In the rows, zero is written as 128.
A single turn carries every row of the set below to another of its rows. Some are shown first; where does it send the rows asked next?
q_70: [109 131  85 109 132 114 139 139 137 116 113 119]
q_338: [148 136 151 133 113 101 139 109 150 108 133 146]
q_502: [118 123 138 134 118 108 119 127 132 109 123  85]
q_465: [130 149 142 112 129  85 135 116 151 109 123 122]
q_707: [115 103 107 118 103 116 128 138 128 125 140 120]
q_245: [103 108 151 103 132 116 128 122 156 126 133 128]
q_451: [ 97 139 126 146 122 123 167 146 138 124 158 124]
q_827: [126 139 125 118 171 125 123 153 141 122 148 115]
q_550: [110 139 121 134 114 114 128 143 104 132 152 153]
q_132: [108 119 121 171 161 132 130 131 134 112 155 136]
q_287: [102 114 155 153 153 127 118 157 127 119 136 119]
q_761: [118 146 130 151 136 114 127 145 108 118 156 160]
q_55: [111 113 136 149 102  96 136 132 121 117 105 151]
q_100: [141 129 122 145 153 117  87 146 137 114 122 138]
q_258: [113 146 132 149 137 123 146 144 110 139 148 158]
q_860: [134  97 117 122 108 146 134 138 133 119 137 139]
q_444: [126 121 131 168 153 103 121 117 141 110  97 129]
q_752: [119 129 116 157 116 122 111 141 145 120 108 169]
q_891: [104 151 126 134 162 109 156 131 157 107 105 132]
q_64: [109 152 108 158 159 126 144 162 138 113 131 118]
q_767: [116 154 122 155 139  99 135 165 127 111 100 141]
q_96: [140 123 129 142 170 120 126 131 139 101  97 142]
q_823: [141 145 108 112 135 108 151 132 168 120 121 134]
q_173: [ 95 126 153 131 141 122 163 145 132 112 147 115]
q_843: [154 137 139 134 127 121 145 119 112 122 136 159]
q_357: [137 126 140 143 143 110 177 141 129 116 116 107]
q_688: [106 112 104 146 143 120 106 158 120 105 135 117]
q_193: [118 146 138 110 122 102 123 160 147 103 145 123]
q_814: [108 143 120 158 145  81 151 134 122 120 112 142]
q_48: [129 111 113 139 145 144 121 121 169 102 139 135]
q_985: [117 104  97 150 135 146 130 121 147 106 131 146]
q_279: [149 110 143 162 143 114 114 113 122 123 133 136]
q_837: [115 126 173 149 124 120 143 116 123 120 126 143]
q_95: [156 127 130 143 132 112 166 129 123 119 103 120]
q_109: [164 124 125 150 145 112 166 140 134 113 122 120]
q_567: [153 140 139 121 135 129 125 125 156 112 148 113]
q_821: [144 104 144 143 100 118 115 141 125 108 136 126]
q_5: [ 93 126 166 143 121 111 116 143 143 115 133 127]
q_399: [121 119 114 118 114 117 163 133 140 115 114 165]
q_23: [110 104  99 144 150 139 133 131 166 117 127 142]
q_58: [ 94 131 123 125 115 115 168 113 147 117 127 127]
q_992: [111 115 115 109 134 116 111 150 142 108 109 107]
q_654: [154 130 131 134 157 122 141 121 130 115 155 107]
q_504: [132 120  92 141 129 129 167 153 145 121 111 127]
q_137: [115 125 123 129 141 107 120 127 141 114 106 177]

q_821 moves to q_827
q_258 moves to q_985
q_761 moves to q_23
Now find these:
q_823 moves to q_837
q_860 moves to q_654
q_504 moves to q_843
q_465 moves to q_5
q_707 moves to q_567
q_399 moves to q_279
q_891 moves to q_55
q_137 moves to q_444
q_752 moves to q_96
q_48 moves to q_357
q_338 moves to q_287
q_245 moves to q_502

A single turn carries every row of the set below to another of its rows. Some are shown first; where does it send the rows asked next?
q_213: [122 136 137 145 157 109 118 114 131 123 135 116 117 113 121]
q_450: [128 112 135 128 124 120  86 132 156 127 124 133 115 115  99]
q_620: [135 128 140  93 130 104 125 134  99 116 138 123 124 102  96]
q_244: [138 126 100 129 114 130 106 124 109 113 166 145 141 160 131]
q_581: [155 144 125 145 133 144  89 101 131 105 154 160 137 132 127]
q_561: [139 140 146 126 120 148 146 123 114 132 144 123  99 125  81]
q_462: [126 123 127 134 126  85 112 137 128 105 128 129 139 115 129]
q_892: [141 122 152 114 109 130  86 119 161 110 120 141 121 130  98]
q_277: [130 117 115 117 107  93 107 140 130 103 136 124 132 114 123]
q_36: [135 121 119  93  93 123  91 138 118  95 137 131 123 131  90]
q_765: [118 115 118 151 136 114 100 145 142 123 150 136 117 118 110]
q_772: [115 126 124 148 130 112 135 136 118 102 158 111 132 102 106]
q_178: [133 134 137 100 144 101 118 133 114 113 157 127 117  98 111]
q_820: [159 141 136  94 123 129 126 134  96 106 138 115 136 114  87]
q_658: [113 137  99  83 128 143 117 110 122 107 141 151 132 155 118]
q_344: [131 160 104 123 123 158 143  97 122 114 124 151 119 137 116]
q_147: [121 121 142 141 131 130 125 116 147 130 123  99 118 117 101]
q_500: [122 147 105  78 130 148 126 105 128 105 140 144 128 152 116]
q_318: [139 153 136  98 107 166 122 121  98 108 127 131 147 151 105]
q_427: [156 139 140 121 140 131 128 119 112 113 167 150 166 137 127]
q_545: [123 140 134 138 118 145 134 101 115 107 175 155 123 144 123]
q_635: [132 111 120 110 101  99  96 142 123 105 126 130 129 113 105]
q_681: [122 126 105 111 148 164 125 127 150 131 143 140 153 152 104]
q_170: [138 149 146 107 123 184 122 126 113 124 143 142 135 144  92]
q_192: [129 116 128 136 131 112  93 137 160 126 148 140 112 107 110]
q_115: [135 140 146  98 116 167  94 119 131 117 123 141 143 158 109]
q_310: [138 140 131 104  97 171 100 135 116 105 138 156 145 141  93]
q_938: [143 146 119 125 113 146 124 114 150  98 120 174 153 130 116]
q_86: [133 131 104  94 142 166 120 128 151 129 147 146 144 154 102]
q_652: [144 145 106 109 139 163 132 124 127  98 149 148 169 114  93]
q_797: [149 148 112 114 105 150 134 119 150  94 126 164 155 127 112]
q_849: [129 119 146 135 116 148 127 127 158 130 124 104 128 143  91]
q_991: [122 131 140 131 127 130 145 129 115 124 149 115 110  98  85]
q_153: [140 162 101 117 116 158 138  97 132 110 117 142 123 142 120]
q_78: [122 133 125 143 123 119 143 134 121 113 161 115 113  96 100]
q_291: [116 126 135 112 147  99 113 133 114 111 160 141 113 107 112]
q_156: [146 145 107 111 134 173 133 128 140 102 152 144 157 119  89]
q_71: [128 130 125 139 140 150 114 102 134 104 165 119 161 152 123]
q_645: [133 143 137 128  97 178 122 122 131 114 125 135 144 154 102]
q_352: [126 131 134 140 144 115 124 116 147 129 132  98 118 116 120]

q_291 moves to q_765
q_36 moves to q_849
q_310 moves to q_645
Now find these:
q_500 moves to q_86
q_581 moves to q_545
q_352 moves to q_178
q_635 moves to q_147
q_344 moves to q_658

